In the data rows, 50 means zero.
How far apart are the two rows of each pair, measured in a hidden way? 0 means very close, and 40 very far. Two or three weighted sums of its numbers give each row a place; it is the straight-line distance between the places.
[42 50 45 56 57 47 53 47 58 56 51 46 39 59 47 58]
[40 50 48 86 66 57 74 57 27 64 18 49 48 46 59 32] -> 16
[40 45 36 53 50 50 66 46 58 70 55 37 42 67 44 34]
[38 34 35 77 33 54 59 35 25 63 33 44 38 69 52 18] -> 13
[64 64 91 59 20 92 43 35 18 42 21 67 33 36  9 52]
[46 51 44 54 54 50 59 55 42 60 37 36 45 50 59 43] -> 20
[42 56 45 34 62 50 60 62 55 57 54 53 57 34 54 53]
[59 33 36 57 49 35 40 46 44 29 52 55 53 53 66 50] -> 5
[47 45 40 64 59 37 64 53 59 63 35 35 45 61 54 43]
[53 54 53 67 80 48 44 63 48 53 29 54 55 32 52 73] -> 33
[46 44 40 52 55 49 59 38 64 67 64 40 45 68 52 43]
[41 40 46 79 60 52 60 51 35 72 30 40 44 57 55 40] -> 13
[38 61 45 42 54 49 59 51 66 60 64 37 53 54 51 43]
[43 50 49 45 62 41 63 53 64 64 57 35 56 53 47 52] -> 11
[42 54 44 29 46 50 64 48 45 51 59 49 54 50 43 36]
[44 53 48 42 54 55 65 70 28 52 34 48 57 32 52 39] -> 11
[67 70 76 46 63 53 24 56 78 50 63 67 61 42 47 91]
[61 27 59 70 47 33 36 41 59 32 51 62 56 56 64 50] -> 25
[39 57 47 37 52 42 67 49 59 58 61 38 59 57 57 41]
[48 59 55 65 82 54 63 67 35 55  9 56 60 21 61 62] -> 18
[39 58 36 28 45 51 68 50 53 68 69 42 55 60 47 37]
[46 37 40 54 47 38 58 40 63 74 68 36 40 84 52 37] -> 18
[40 53 47 41 53 48 76 54 61 56 56 38 49 57 47 51]
[42 26 30 64 30 55 52 28 29 63 47 46 31 80 54 19] -> 20
[39 46 41 64 61 52 73 50 35 61 30 49 40 50 51 48]
[44 64 57 31 44 53 57 63 36 45 43 55 55 32 48 38] -> 11
[52 64 52 35 61 50 51 67 53 43 51 52 64 29 56 55]
[31 60 52 37 44 63 73 59 48 55 50 52 54 45 48 29] -> 6
[47 60 53 39 49 50 53 54 64 53 56 43 59 49 47 56]
[42 55 44 23 47 52 58 47 60 61 66 43 52 54 46 45] -> 9
[42 55 50 33 48 48 55 50 53 50 54 40 61 40 51 43]
[48 51 44 48 67 41 50 60 66 56 53 47 56 43 48 53] -> 11
[48 47 73 79  9 80 42 13 30 78 43 45 25 83 16 46]
[41 52 41 48 51 45 62 53 57 59 51 42 50 55 59 43] -> 22
[53 57 70 51 23 85 56 37  3 50 22 64 38 35 19 40]
[39 46 38 68 71 39 70 55 47 66 43 41 49 57 65 52] -> 19
[48 41 40 63 72 38 55 55 64 63 45 40 54 59 54 64]
[42 52 37 35 57 46 52 52 55 55 54 47 47 48 48 50] -> 6
[61 35 48 65 57 29 31 53 58 22 44 60 59 40 73 71]
[37 54 24 33 31 60 69 41 49 64 69 44 32 75 49 19] -> 33
[41 54 44 43 52 56 61 50 53 57 61 49 59 56 56 51]
[59 44 44 55 43 36 37 45 59 24 47 56 50 48 64 43] -> 23
[67 60 55 40 65 41 30 54 61 39 53 65 48 35 58 73]
[49 56 54 35 59 53 61 64 41 42 37 48 52 26 50 51] -> 20
[50 50 43 35 36 56 59 40 57 50 63 47 58 60 45 48]
[40 52 41 68 73 53 75 57 31 60 27 52 50 41 60 52] -> 20
[45 42 41 39 41 53 64 33 64 64 71 41 38 73 41 41]
[56 35 45 57 48 29 48 44 59 38 57 45 45 64 60 48] -> 11
[39 60 46 38 48 53 71 55 48 55 50 47 59 46 49 42]
[60 43 41 41 48 33 37 47 58 17 61 67 40 43 65 73] -> 19
[60 56 85 71 14 87 24 23 44 63 42 55 28 65 13 63]
[57 34 42 57 52 36 45 52 47 28 50 54 51 45 63 44] -> 20
[39 33 38 72 66 46 73 53 45 76 40 38 47 69 54 43]
[62 62 84 63 15 91 45 28  8 53 18 73 30 46  2 38] -> 14
[51 53 52 54 46 62 54 44 54 53 52 44 52 55 37 54]
[45 60 55 42 68 47 56 72 44 47 39 42 62 22 55 62] -> 15
[48 53 49 55 56 55 53 48 52 55 52 53 48 49 45 51]
[50 47 64 85 41 66 39 38 35 73 37 39 45 68 40 48] -> 6
[40 57 37 34 43 62 72 47 53 68 62 42 37 56 51 35]
[42 54 39 16 45 53 50 59 54 42 68 57 55 42 45 42] -> 34
[47 60 58 38 30 67 52 41 38 55 50 53 53 54 35 42]
[54 47 64 60 28 83 43 33 29 57 41 57 35 56  8 58] -> 13
[44 53 39 35 37 54 58 42 60 63 70 42 51 69 45 39]
[50 56 48 48 65 54 62 65 41 49 32 46 54 31 47 44] -> 25
[61 42 52 61 50 42 35 56 42 26 39 59 54 34 59 52]
[48 56 54 46 56 52 48 64 42 40 27 45 59 29 52 51] -> 13
[58 32 45 61 47 41 40 51 51 31 47 49 54 56 56 56]
[34 51 30 38 41 54 67 43 44 64 54 36 39 64 55 20] -> 19
[48 42 54 65 54 50 53 33 60 65 51 39 42 70 33 64]
[57 39 40 36 47 36 34 47 59 28 65 62 50 50 54 57] -> 9
[44 47 48 80 62 50 57 63 31 67 23 47 56 52 59 42]
[36 49 51 42 48 51 72 54 59 64 57 35 55 57 50 44] -> 19
[57 39 42 62 49 43 39 49 42 36 48 55 43 41 60 45]
[42 47 37 49 50 52 58 37 65 61 57 42 45 69 37 51] -> 14
[66 37 53 61 58 38 31 52 60 26 47 60 50 42 60 59]
[72 39 37 48 66 35 35 56 60 20 52 62 46 41 66 70] -> 8
[39 49 51 71 60 51 56 51 38 70 36 43 49 54 58 35]
[42 58 44 27 29 56 55 49 45 39 58 56 60 48 49 37] -> 9
[34 37 41 51 23 57 49 23 28 48 52 58 41 65 51  8]
[51 58 65 53 21 74 42 36 37 55 56 44 42 63 32 54] -> 13
[33 47 39 51 41 55 66 38 55 66 60 45 43 67 52 24]
[62 56 49 39 77 41 44 60 67 48 61 53 52 34 48 80] -> 11
[53 49 47 52 54 40 50 49 72 62 50 30 48 61 41 55]
[60 26 45 60 55 30 44 42 60 35 64 63 55 65 69 73] -> 31
[56 25 51 64 51 35 53 44 53 32 50 55 51 56 69 49]
[50 54 46 42 50 47 56 55 58 59 62 37 56 60 52 51] -> 21
[53 49 56 62 55 61 51 42 38 63 43 46 47 56 35 49]
[47 60 56 67 72 56 56 68 27 51 12 52 59 28 59 52] -> 21
[37 62 39 18 45 62 72 50 55 57 56 50 49 43 40 43]
[36 45 39 54 35 59 71 32 47 79 56 29 39 83 46 35] -> 12
[38 44 40 69 66 40 65 50 46 61 38 38 46 63 62 52]
[41 59 47 57 66 49 63 65 32 53 31 50 55 30 59 35] -> 5
[48 42 42 66 77 35 62 56 63 69 46 39 49 57 61 53]
[44 57 48 28 50 44 52 64 60 50 52 45 56 39 54 49] -> 12
[43 57 47 43 66 56 59 68 34 46 27 55 60 20 52 44]
[52 35 49 54 42 31 37 39 56 34 63 59 49 58 59 56] -> 30
[43 51 50 52 49 55 71 53 52 66 52 34 57 59 54 44]
[46 22 34 73 27 48 40 33 27 45 41 49 43 69 59 19] -> 21
[59 51 61 47 60 43 14 54 66 36 64 68 46 45 56 86]
[50 55 61 65 56 46 52 66 43 54 34 33 58 50 56 51] -> 25
[37 28 24 40 28 56 56 18 31 56 68 48 20 84 51 21]
[54 62 60 57 42 58 44 43 57 59 47 53 50 55 42 51] -> 19
[67 66 74 55 19 87 32 34 31 44 26 50 31 54 22 71]
[68 70 78 60 68 50 32 61 81 53 55 54 64 41 54 81] -> 15
[46 51 45 52 56 47 56 52 52 63 53 41 55 58 57 37]
[71 58 56 40 63 43  9 55 65 39 62 70 55 35 52 88] -> 18
[41 44 41 42 53 47 61 41 47 69 61 46 44 63 52 27]
[73 68 96 69 21 88 29 41 20 60 16 60 28 46 12 51] -> 9
[49 60 56 26 38 59 53 52 56 54 66 44 52 47 31 51]
[61 69 76 51 62 50 22 57 80 44 55 70 65 34 43 88] -> 19
[55 53 70 63 36 71 41 40 34 58 38 53 41 42 21 40]
[37 56 51 42 61 50 69 61 46 53 44 48 57 30 50 39] -> 15
[51 65 64 53 37 59 52 53 28 58 31 48 56 38 46 34]
[54 57 48 50 71 43 47 64 53 46 28 53 57 27 47 60] -> 12
[48 53 35 17 37 47 55 53 52 45 69 51 50 54 48 40]
[49 48 60 68 40 66 47 36 49 69 52 35 40 66 29 60] -> 6
[48 60 51 38 54 43 59 60 59 56 59 54 54 43 53 41]
[64 67 71 47 59 54 29 54 76 41 65 73 56 39 52 80] -> 16
[39 54 24 17 37 54 62 41 37 50 70 58 37 57 46 25]
[52 60 46 42 67 41 53 60 60 54 54 48 51 38 53 59] -> 12
[47 41 42 49 41 48 67 41 57 63 62 36 49 69 43 35]
[60 37 48 52 49 36 48 55 44 32 56 56 48 49 60 46] -> 18
[55 64 55 32 57 45 50 61 70 34 59 54 59 36 51 66]
[42 49 50 43 48 50 60 50 50 59 56 44 56 56 46 34] -> 7
[43 49 41 32 43 50 60 52 58 54 60 38 50 60 51 50]
[43 60 45 24 44 51 47 59 45 47 51 56 59 40 55 47] -> 16
[38 47 43 49 60 46 69 53 53 63 48 41 53 56 53 42]
[46 70 69 57 28 87 60 41  0 47 12 63 43 32 32 42] -> 25
[66 28 49 66 50 38 35 50 55 18 45 60 53 39 68 63]
[49 55 49 33 57 43 61 56 68 52 58 48 60 45 51 56] -> 20
[40 48 42 39 48 51 59 53 47 58 54 45 48 51 48 34]
[45 57 39 40 58 48 64 50 68 61 67 41 52 61 49 54] -> 14
[65 31 37 65 44 32 33 46 54 21 61 52 52 61 65 55]
[53 64 63 40 40 65 39 60 15 42 30 60 57 26 40 50] -> 24
[54 34 41 46 29 41 28 28 55 23 71 58 45 65 58 53]
[47 52 49 38 57 45 60 57 48 61 53 46 52 49 56 42] -> 22
[60 62 82 60 41 78 40 57 21 41 19 57 50 27 22 67]
[33 57 45 41 46 54 69 54 49 65 57 37 53 54 43 42] -> 24
[57 60 55 44 64 49 47 58 73 46 46 46 52 37 41 67]
[55 26 42 67 32 35 36 36 43 28 59 54 48 61 65 40] -> 24
[50 64 53 30 41 59 59 59 45 47 51 59 54 39 52 37]
[55 62 57 48 67 45 59 53 76 56 59 45 57 39 47 60] -> 17
[60 61 67 40 31 58 30 47 48 50 63 47 50 51 33 54]
[52 37 52 81 51 52 60 41 37 68 39 42 44 69 49 36] -> 12
[53 21 45 69 42 26 44 40 47 38 60 52 56 70 66 49]
[41 52 38 42 42 48 68 47 49 69 60 46 52 66 58 26] -> 27
[44 49 40 52 68 43 61 56 68 61 51 45 43 55 54 54]
[41 53 37 48 40 65 65 44 46 64 49 41 49 60 50 27] -> 3
[40 45 42 30 48 49 74 43 59 60 75 40 53 66 44 39]
[62 40 55 64 57 34 35 58 53 20 39 53 53 39 60 58] -> 13
[43 43 38 50 53 46 54 49 54 64 49 43 48 68 50 47]
[53 59 50 59 77 47 51 65 46 56 30 58 56 35 57 64] -> 13
[46 40 43 71 77 40 60 56 61 59 46 44 50 48 56 70]
[63 48 53 65 53 51 25 59 46 30 40 67 48 28 60 48] -> 1
[45 48 44 69 56 48 58 49 35 61 36 49 43 58 59 41]
[63 32 48 53 53 28 26 48 60 26 56 52 45 57 62 64] -> 19
[34 68 56 41 46 49 58 69 41 48 33 53 60 24 61 41]
[50 70 67 30 68 44 51 70 52 42 42 59 64 11 46 62] -> 6
[41 46 38 41 41 50 62 41 58 56 72 39 48 72 46 37]
[46 50 46 86 67 58 69 56 29 62 11 51 51 42 57 46] -> 11
[34 47 27 11 30 55 69 33 47 46 83 51 32 63 32 21]
[53 47 49 58 38 50 42 43 50 37 53 57 47 54 55 45] -> 6
[43 43 45 69 47 62 61 43 31 56 34 46 38 61 57 34]
[36 64 31 20 37 52 69 44 38 55 63 58 41 56 51 28] -> 18
[52 51 42 65 77 39 52 64 58 46 34 48 60 42 60 74]
[42 57 40 38 52 45 60 46 60 58 61 43 51 58 53 44] -> 16
[53 64 55 39 31 54 46 54 49 38 50 51 59 41 54 47]
[37 54 53 54 62 56 62 60 41 53 33 54 50 36 55 35] -> 15
[44 59 43 42 56 51 65 48 57 63 61 53 56 49 50 35]
[59 51 51 60 40 46 20 45 66 29 57 59 48 51 62 73] -> 13
[40 51 55 48 37 71 56 40 45 61 50 48 45 60 36 39]
[51 31 41 55 48 39 48 53 35 39 50 48 53 56 61 36] -> 6
[41 52 43 46 57 45 62 58 48 60 52 43 53 41 42 37]
[49 48 53 54 53 53 62 54 46 52 38 44 49 43 58 40] -> 14
[57 63 61 39 60 36 38 62 75 50 62 47 68 41 49 67]
[48 61 49 43 67 46 45 61 47 41 37 52 50 32 48 62] -> 21
[35 38 26 33 23 58 72 27 45 61 75 39 31 87 31 15]
[41 54 42 26 56 50 70 54 56 59 59 46 55 48 48 40] -> 10
[73 69 75 41 68 50 14 66 78 33 60 65 65 29 46 90]
[43 41 40 67 58 45 53 43 57 62 50 44 53 74 51 54] -> 7
[69 48 54 51 60 28 16 59 65 24 50 70 54 40 68 68]
[47 53 50 56 55 50 51 51 46 57 45 48 54 46 56 41] -> 4
[66 60 59 46 55 44 11 46 71 44 73 63 54 50 56 88]
[43 50 48 67 71 34 62 58 45 68 37 43 49 53 65 34] -> 20
[59 38 43 49 48 34 30 49 58 23 61 61 46 49 67 57]
[32 25 33 55 29 53 56 22 24 59 46 45 24 77 51 21] -> 10
[63 48 46 46 56 33 41 60 39 15 36 68 52 33 71 55]
[73 48 71 66 60 47  4 58 73 44 55 58 61 47 52 92] -> 17
[51 37 44 43 40 37 49 48 42 29 53 60 48 45 60 41]
[62 63 73 52 54 53 38 62 37 38 33 58 59 20 49 59] -> 15
[59 59 67 52 36 57 38 53 37 45 40 54 58 34 43 41]
[49 62 50 21 49 54 50 49 62 42 67 55 61 42 43 53] -> 12
[68 58 63 53 51 53 36 60 40 38 35 55 61 32 55 57]
[50 56 47 38 54 45 45 54 57 48 54 52 50 41 51 48] -> 13
[62 25 50 71 44 31 34 46 71 20 51 53 56 66 69 76]
[50 42 46 84 66 42 56 51 38 67 30 50 45 56 67 55] -> 17
[42 40 50 67 57 54 61 49 36 63 39 49 40 55 46 42]
[39 61 40 11 49 41 59 56 63 43 73 55 54 41 52 53] -> 6
[45 41 41 69 68 38 68 53 56 64 37 44 49 62 53 47]
[41 48 32 38 46 52 65 51 56 63 64 44 52 64 44 34] -> 4
[35 49 40 40 49 53 70 49 63 60 63 40 56 69 53 45]
[68 61 60 40 73 48 36 61 69 42 53 57 56 25 45 78] -> 20
[37 48 41 43 57 43 69 59 50 64 58 37 57 57 56 46]
[51 56 44 54 65 40 50 56 67 69 54 43 48 51 53 54] -> 28
[38 48 39 60 48 52 62 51 48 64 39 36 49 55 48 38]
[52 53 61 54 36 73 40 42 15 58 38 59 41 43 35 43] -> 21
[38 34 38 51 36 56 54 22 45 65 61 51 33 75 42 32]
[54 56 51 40 70 43 48 66 54 42 45 51 58 34 59 59] -> 32
[48 61 49 37 48 48 51 51 56 59 58 46 62 51 55 42]
[36 52 40 35 58 47 78 51 62 68 65 41 53 57 51 36] -> 8
[38 47 48 55 51 59 63 43 49 69 51 35 49 69 50 43]
[53 30 50 63 51 36 54 48 44 35 45 56 53 52 71 41] -> 14
[48 50 51 69 81 37 57 72 38 65 22 40 58 40 64 58]
[53 57 56 36 58 32 42 56 63 48 58 45 58 43 53 54] -> 16
[44 54 49 35 51 51 63 55 54 55 60 37 57 49 41 55]
[41 27 30 45 30 51 49 18 32 62 63 46 26 79 45 23] -> 26
[62 35 51 63 50 40 38 45 56 38 60 60 53 56 57 53]
[52 52 57 70 35 74 50 39 44 63 50 38 48 66 33 45] -> 14
[46 51 44 40 83 38 59 58 60 52 42 58 48 33 52 67]
[50 57 50 46 51 44 53 51 66 52 59 41 64 53 54 55] -> 13
[50 64 53 45 64 43 55 64 56 49 42 46 65 31 58 51]
[41 46 42 43 54 46 68 43 57 67 63 46 56 67 51 38] -> 11
[53 64 48 39 74 50 49 59 53 45 44 58 52 29 48 55]
[47 67 43  9 38 49 41 63 67 33 69 51 51 38 39 69] -> 14
[47 54 54 54 59 51 70 62 41 59 45 46 60 42 61 40]
[44 60 38 18 45 48 56 57 49 48 62 64 50 35 48 33] -> 18
[56 60 54 42 47 45 48 53 58 54 50 44 61 44 54 53]
[46 36 42 42 40 39 35 40 45 29 61 61 56 49 65 36] -> 32
[41 56 41 24 47 51 62 47 56 62 79 50 48 59 52 30]
[55 28 42 59 37 45 44 38 43 26 64 55 49 63 57 43] -> 22
[79 60 82 53 73 45 19 69 76 41 49 64 69 22 51 94]
[67 31 48 61 51 30 30 47 60 25 50 58 51 53 67 68] -> 8
[53 36 43 42 44 31 41 43 49 41 68 61 52 57 59 32]
[34 59 48 27 51 52 65 60 54 58 58 50 60 48 52 46] -> 21
[39 53 50 45 48 70 59 40 32 67 42 52 42 47 43 44]
[39 56 43 39 45 54 68 55 42 57 50 33 45 51 56 43] -> 14
[60 45 36 37 44 49 38 42 56 26 68 70 44 40 51 52]
[42 42 40 66 76 45 66 55 61 68 40 43 48 53 55 63] -> 12
[36 46 26 36 24 54 69 30 43 50 77 42 28 85 44 20]
[51 52 52 69 79 42 53 63 44 60 22 42 57 38 56 66] -> 17
[66 37 52 66 49 32 39 47 58 15 45 59 49 40 63 57]
[47 40 39 42 43 47 64 37 56 60 75 38 49 78 49 42] -> 17
[69 27 41 51 54 29 39 54 52 23 53 57 48 53 68 59]
[40 57 49 33 42 54 66 52 48 53 59 47 54 58 49 40] -> 27
[55 63 58 35 57 41 46 65 55 49 47 49 60 35 54 54]
[56 49 68 75 35 85 48 42 18 61 19 43 37 52 29 37] -> 12
[57 62 85 66 16 90 44 23 27 75 36 61 27 69  7 61]
[72 60 68 47 72 43 29 65 76 42 60 59 61 30 46 77] -> 20
[42 59 48 29 43 51 59 54 64 55 60 42 53 51 50 52]
[38 52 44 59 72 43 63 61 41 61 29 42 54 38 63 57] -> 14
[46 51 44 40 67 37 59 64 54 56 50 41 53 42 60 52]
[63 30 52 57 50 35 40 47 65 33 63 59 48 61 63 70] -> 10
[75 58 77 60 76 48 26 67 84 38 46 57 68 25 63 99]
[34 38 27 29 25 58 70 19 54 68 84 30 30 93 27 35] -> 17
[48 53 47 38 54 48 71 56 64 59 68 36 60 60 50 50]
[60 37 40 52 48 39 30 45 56 37 65 59 44 68 57 72] -> 19
[39 48 37 33 50 46 76 50 49 65 65 44 52 55 50 40]
[39 47 45 71 69 45 62 51 52 61 36 42 42 56 59 56] -> 16
[67 73 99 73 25 94 37 45 15 41  5 62 43 25 16 61]
[40 61 52 37 45 56 65 56 41 57 49 49 61 41 49 40] -> 12
[46 39 49 83 54 50 59 43 40 68 37 41 37 69 52 45]
[56 49 49 62 64 45 44 55 56 53 42 45 56 47 49 59] -> 8
[59 39 38 47 53 45 44 50 39 20 46 65 52 36 65 51]
[65 68 60 35 66 46 45 71 61 40 41 44 60 30 52 75] -> 22
